In the rows, 128 means zero.
One hidden turn or mirror swaps the rows below in pairs. Which row is each named row swapped with?
The rows were stretched afterwards, more along some directions than others.
rap: [133 131 132 128  96 113 160 141 103 111 103 134 106 118 124 124]
tek: [138 125 115 131 123 112 129 109 122 137 176 133 112 130 131 147]
bome: [137 132 122 140  97 123 164 120 111 107 104 110 100 107 124 128]
Mef: [151 116 106 128  87 103 128 108 107 106 175 104 132 137 128 122]
fuba: [134 140  97 127  99 135 140  92 114 122 149 130  91 125 115 125]
nifum: [123 113  99 135  95 118 138 116  85 110 176 109 131 128 173 136]
Fum: [139 117  98 147 132 115 151 107 109 123 140 112  99 140 146 148]
pok: [130  99 144 120  98  92 134 134 110 121 143 128 130 159 153 117]
gar: [144  98 160 117 113 131 136 107 104 123 137 119 146 123 132 134]
sava: [136 121  87 128  87  83 127 116 105 113 182  91  97 139 140 128]
Bugat: [144 118 103 125  90  98 135 108 102 108 174 100 117 142 125 116]
mab: [144 110 156 105  99 130 119 114  84 117 139 121 114 115 152 111]
sul: [134 131 133 137  78  94 163 115 106 115 147 114 100 135 124 108]
suvu: [135 118 130 141  78 149 146 112  90 110 132 109 126 115 131 129]
Pado: [150 121 124 140 101 135 159  98  95 136 129 112 121 123 129 114]
Pugat: [156 145 113 127  85  87 149 111 101 115 138 119 121 141 138 111]
Koban: [145 101 105 128 100  83 132 129 100 132 144 112  80 156 142 130]
raz: [138 103 150 103  94 126 122 111  82 117 135 117 105 110 140 109]
Ped: [129 125  88 135 101  80 145 120  97 114 164  80  96 129 139 121]
nemi: [140 119 158 103 113 116 131 113  93 115 134 123 126 115 166 116]
mari: [145 100 130 121  88  99 111 128 108 114 124 118 128 132 135 135]
Kebu: [145 137 131 127 104 118 148 141 103 121 100 126 104 109 125 119]
Nus: [136 107 152 104  98 125 127 106  80 115 134 117 104 116 151 112]
Vimo: [129 142 119  90 103  86 117 126  95 114 165 109 110 129 142 109]
gog: [151 118 100 117 100  86 129 116 106 115 172 113  97 149 127 120]
Sadev: [153 126 105 128 131 119 133 102 114 139 161 126 123 130 135 149]
gekob: [146 106 114 140 110 105 139 111 119 125 139  83 130 112 142 144]
veni: [154 109 112 120 106 123 132 125  84 139 149 128 134 127 152 135]
sefom: [149 157 107 126 101 124 123 137 114 118 153 119 152 127 149 129]
vurid: [143 121 100 121  99  95 123 116 104 115 183  90 107 125 130 124]
kiz: [132 121 109 126 105 112 128 108 101 136 172 116 112 119 129 152]
Dufu: [160 147 100 133 110 126 120 101 120 124 148 101  99 141 137 121]
fode: [159 138 119 123 125 112 122 147 134 126 140 137 131 142 152 133]
Kolu: [133 102 115 134 128 132 132  94 113 133 169 143 130 138 155 146]
fiv: [150 104 115 134  95 128 131  90 109 117 126 106 126 132 125 145]
ser: [134 129 141 122 102 105 151 142 106 119 110 139 100 118 122 120]
Neni: [146  99 141 110  96 122 126 114  75 113 126 113 120 118 155 113]
basal: [141 107 150 106  99 125 116 121  91 118 131 127 109 120 153 111]
gegi: [142 128 116 141 115 105 135  98 119 134 158 113 112 130 121 148]
Bapel: [135 120 128 140  99 112 156 131 104 120 101 136  98 126 131 131]
Fifav: [164 124 126 132 123  96 146 100 122 135 149 121 124 134 156 120]
Kibi: [145 127 151 123 108 109 142 131 104 115 126 133 122 148 143 118]
mogu: [138 133 135 133 100 115 153 145 110 115 105 129 104 115 120 128]
renav: [173 137 115 133  96 114 141 101  99 128 114 121 107 119 118 112]
Vodis: [128 123 118 138 107 113 137  99 114 133 169 124 117 134 126 147]
bara: [159 146 108 127 106 128 122 109 101 134 152  83 107 106 147 120]

ser pairs with raz
Vimo pairs with fuba
renav pairs with mari
sul pairs with gar

